Look-ups in named tables: a row name and a column name give one cell, copied from the table.

rafumob
         tof    non  gamisag    gol   bipe  tidegi    lub  nodib   kiza
golad  46774  42056    45869  43518  66223   49523  32714  52797  44813
serig  46774  42056    68149  43518  51836   44091  40751  40477  67503
nule   46774  42056    45869  43518  60592   49523  38823  52797  44813
diz    41503  79858    84255  45143  37612   30613  55138  52797  17146

serig, gamisag -> 68149
diz, non -> 79858
nule, tof -> 46774
golad, non -> 42056
diz, gol -> 45143
nule, bipe -> 60592
Row with the largest gamisag: diz

nizab =
|  | pemiz | nikab | bodize | lovu | gonibuk | bivakib | tufako | minut |
|---|---|---|---|---|---|---|---|---|
| ritelo | 13.9 | 34.8 | 78.3 | 28.8 | 34.9 | 46.5 | 8.3 | 32.8 |
| mufenet | 36.0 | 45.3 | 70.7 | 28.3 | 33.0 | 65.3 | 26.1 | 31.1 |
| ziberon | 42.8 | 48.8 | 67.5 | 33.8 | 40.2 | 65.6 | 34.5 | 35.1 |

minut of mufenet: 31.1
bivakib of ziberon: 65.6
nikab of ritelo: 34.8
nikab of ziberon: 48.8
nikab of mufenet: 45.3
pemiz of ritelo: 13.9
tufako of mufenet: 26.1
bivakib of mufenet: 65.3
bodize of ritelo: 78.3
tufako of ritelo: 8.3
tufako of ziberon: 34.5

sor
|  | savilik | bomidu | dif | kikim |
|---|---|---|---|---|
| basiv | 606 | 472 | 839 | 586 |
| kotulu | 608 | 603 | 804 | 657 |
| zose | 371 | 662 | 427 | 716 |
| bafit | 554 | 588 | 886 | 661 |
| detozi | 534 | 543 | 884 | 588 |
| zuladu | 951 | 486 | 530 | 556 |
| lak | 496 | 612 | 986 | 531 |
| pobab | 565 | 634 | 603 | 863 |
| pov | 244 | 625 | 391 | 839 |

pov, kikim: 839
zose, dif: 427
pobab, bomidu: 634
basiv, savilik: 606
kotulu, dif: 804
kotulu, savilik: 608

les =
,vog,vovevi,muzoza,mezoz,telu,vipasat,kogep,neb,nage
seku,0.2,0.3,-0.1,0.3,0.3,-0.4,-0.1,0.4,0.5
movom,0.5,-0.3,0.7,0.5,0.4,0.2,0.6,0.2,0.2
bogipo,-0.4,0.2,-0.4,-0.4,-0.2,0.0,-0.4,-0.1,-0.1
debunir,0.3,0.3,-0.1,0.3,0.3,-0.4,-0.2,0.3,0.5
tozo,0.2,0.2,-0.1,0.2,0.3,-0.2,-0.2,0.3,0.4
tus,0.4,-0.3,0.6,0.5,0.4,0.3,0.6,0.3,0.3
dur,-0.2,-0.2,0.2,-0.3,-0.3,0.5,0.3,-0.4,-0.5
bif,0.3,0.3,-0.2,0.2,0.2,-0.4,-0.1,0.4,0.3
gefedo,-0.5,0.4,-0.6,-0.4,-0.4,-0.1,-0.6,-0.2,-0.1
vum,0.0,0.3,-0.2,0.0,0.1,-0.1,-0.3,0.1,0.1
kanedaz,0.5,-0.4,0.5,0.6,0.5,0.2,0.7,0.2,0.1
tud,-0.2,-0.3,0.2,-0.2,-0.3,0.4,0.3,-0.3,-0.5
voru,0.2,0.2,-0.2,0.2,0.3,-0.3,-0.2,0.4,0.5

What is the neb of kanedaz in les? 0.2
What is the vog of debunir in les? 0.3
What is the mezoz of gefedo in les? -0.4
What is the vog of voru in les? 0.2
What is the nage of tud in les? -0.5
What is the nage of seku in les? 0.5
What is the vovevi of kanedaz in les? -0.4
What is the neb of gefedo in les? -0.2
What is the kogep of seku in les? -0.1
What is the kogep of dur in les? 0.3
What is the kogep of tud in les? 0.3
What is the telu of vum in les? 0.1

mozo:
	sedotur	gib	lom	nez	ruz	san	bigu	gebero
domi	20	34	22	119	236	49	72	68
ton	31	41	40	121	215	52	81	67
dukesik	18	33	17	119	240	48	70	68
liratuv	27	38	33	121	222	51	78	67
peb	36	44	49	121	205	53	86	68
pifi	29	40	37	121	219	52	79	67
lapop	38	46	54	120	200	54	89	69
guv	37	45	52	120	202	54	88	68
rut	25	37	30	121	227	50	76	67
gisat	33	42	43	121	212	53	83	67
ruku	23	36	26	120	231	50	74	67
gam	34	43	46	121	208	53	84	67

What is the san of pifi in mozo? 52
What is the bigu of guv in mozo? 88
What is the gebero of ton in mozo? 67
What is the gebero of pifi in mozo? 67
What is the gebero of gisat in mozo? 67
What is the ruz of domi in mozo? 236
What is the lom of gisat in mozo? 43
What is the san of lapop in mozo? 54
What is the sedotur of dukesik in mozo? 18
What is the gib of peb in mozo? 44
What is the gebero of rut in mozo? 67
Row with the largest gebero: lapop

zak:
,sunu,dod,sogadi,lidor
div,19.04,31.67,40.67,33.15
muz,24.27,57.00,54.66,26.18
lup,54.10,70.91,69.93,27.56
git,88.99,63.67,62.16,55.58

What is the sogadi of lup in zak?
69.93
What is the dod of lup in zak?
70.91
What is the lidor of git in zak?
55.58
What is the sunu of div in zak?
19.04
What is the dod of div in zak?
31.67
What is the sogadi of div in zak?
40.67
What is the dod of muz in zak?
57.00
What is the sunu of muz in zak?
24.27
What is the lidor of muz in zak?
26.18
What is the sogadi of git in zak?
62.16
What is the dod of git in zak?
63.67
What is the sogadi of muz in zak?
54.66
What is the sunu of git in zak?
88.99
Which row has the largest sogadi? lup

faf.tsv
	bet	somozok	vego
dakupu	-14.347	-35.978	1.266
fip	-1.618	-65.382	-68.605
lumoni	-20.666	-37.005	-5.178
dogazi	-40.461	-94.714	-73.296
tolaso	59.635	-24.949	-14.282
bodu	-61.453	-30.381	-66.317
dumep	-38.971	10.673	11.057
zili	29.992	-49.925	1.591
zafo	-50.203	-6.250	7.238

dumep, vego: 11.057
dogazi, somozok: -94.714
zili, bet: 29.992
zafo, bet: -50.203
bodu, vego: -66.317
fip, somozok: -65.382
zafo, vego: 7.238

rofunat =
|  | pof | dimida | tagol | fefi |
|---|---|---|---|---|
| tarov | -46640 | -145 | 73135 | 53822 |
| gab | -37429 | -12292 | 60149 | 48935 |
| daped | -2180 | 72989 | 30692 | -29583 |
| tefinud | 77687 | 35847 | -33364 | -7258 |
| zus | -37417 | -9914 | 60068 | 54325 |
| fid | 54291 | -57739 | -18644 | 81243 |
| vubife | -14391 | -17403 | 47856 | 52475 |

zus, dimida => -9914
tarov, fefi => 53822
gab, tagol => 60149
daped, fefi => -29583
daped, pof => -2180
daped, dimida => 72989
vubife, tagol => 47856
zus, tagol => 60068

zabek.tsv
	fup	suzevaf	nokubim	gan	misaba	felob	rin	fab	futeren
tol	-10613	13491	-19834	-31945	18596	-80758	-37353	44230	22010
muf	-69166	23083	-45808	-85845	-30063	-37228	-76068	790	34966
gemefo	-27864	10261	-32743	-42692	-2000	-47462	-47413	11088	18514
riz	16040	-10241	4647	11420	27610	-56658	-17842	14993	-1779
zapiv	59885	-58868	54139	58565	27653	-40828	35143	2042	-55302
fuguvu	-43565	-54117	1605	-30035	-57161	37219	2633	-67719	-34864
bet	2239	4292	-12158	-13615	18375	-74291	-33421	41869	11012

What is the felob of fuguvu in zabek?
37219
What is the misaba of gemefo in zabek?
-2000
What is the nokubim of gemefo in zabek?
-32743
What is the fup of bet in zabek?
2239
What is the fab of bet in zabek?
41869
What is the suzevaf of muf in zabek?
23083
What is the rin of riz in zabek?
-17842
What is the gan of fuguvu in zabek?
-30035
What is the rin of zapiv in zabek?
35143

serib.csv
,noz,rif,puso,subemim
linuged,224,198,78,198
roveva,203,186,54,181
mitasi,212,112,11,167
fini,158,102,13,162
vobini,71,67,66,165

What is the noz of vobini in serib? 71
What is the noz of linuged in serib? 224
What is the rif of linuged in serib? 198
What is the subemim of fini in serib? 162
What is the puso of fini in serib? 13
What is the puso of roveva in serib? 54
What is the puso of vobini in serib? 66
What is the subemim of mitasi in serib? 167
What is the puso of mitasi in serib? 11
What is the puso of linuged in serib? 78
What is the noz of roveva in serib? 203
What is the subemim of vobini in serib? 165
Row with the largest rif: linuged

dirimuv:
fields: sugem, bagunal, boga, keb, kone, siro, bet
punate: [521, 4338, -568, -1516, 3651, -5967, -2871]
losepez: [-2055, 559, -486, -1931, -1545, 1653, -1089]
meb: [1388, -4839, 5382, 3223, -1154, 5257, 4527]
mer: [-1719, -3399, 2723, 69, -3170, 6095, 2134]
guvim: [732, 3141, -97, -720, 2911, -4183, -1729]
ralir: [3211, 2530, 1800, 1575, 4911, -5635, -252]
gog: [6361, 2585, 4127, 3985, 8179, -9036, 799]
tofaf: [-2850, -1859, 1054, -1613, -3435, 4939, 302]
zoze: [2750, -1479, 3255, 3049, 1590, 585, 2720]
topok: [-1555, 3860, -1557, -3130, 1292, -3729, -3554]
vovago: [5633, 583, 4316, 4358, 5904, -5263, 2153]
mumadi: [-236, 5700, -1379, -2888, 4003, -7643, -4450]
kasatos: [-649, 1218, -231, -982, 110, -134, -799]

topok, bet => -3554
topok, kone => 1292
mumadi, bet => -4450
mumadi, bagunal => 5700
guvim, keb => -720
ralir, keb => 1575
guvim, siro => -4183
topok, boga => -1557
ralir, boga => 1800
zoze, sugem => 2750
ralir, bet => -252
tofaf, bet => 302
meb, siro => 5257
zoze, keb => 3049
punate, keb => -1516

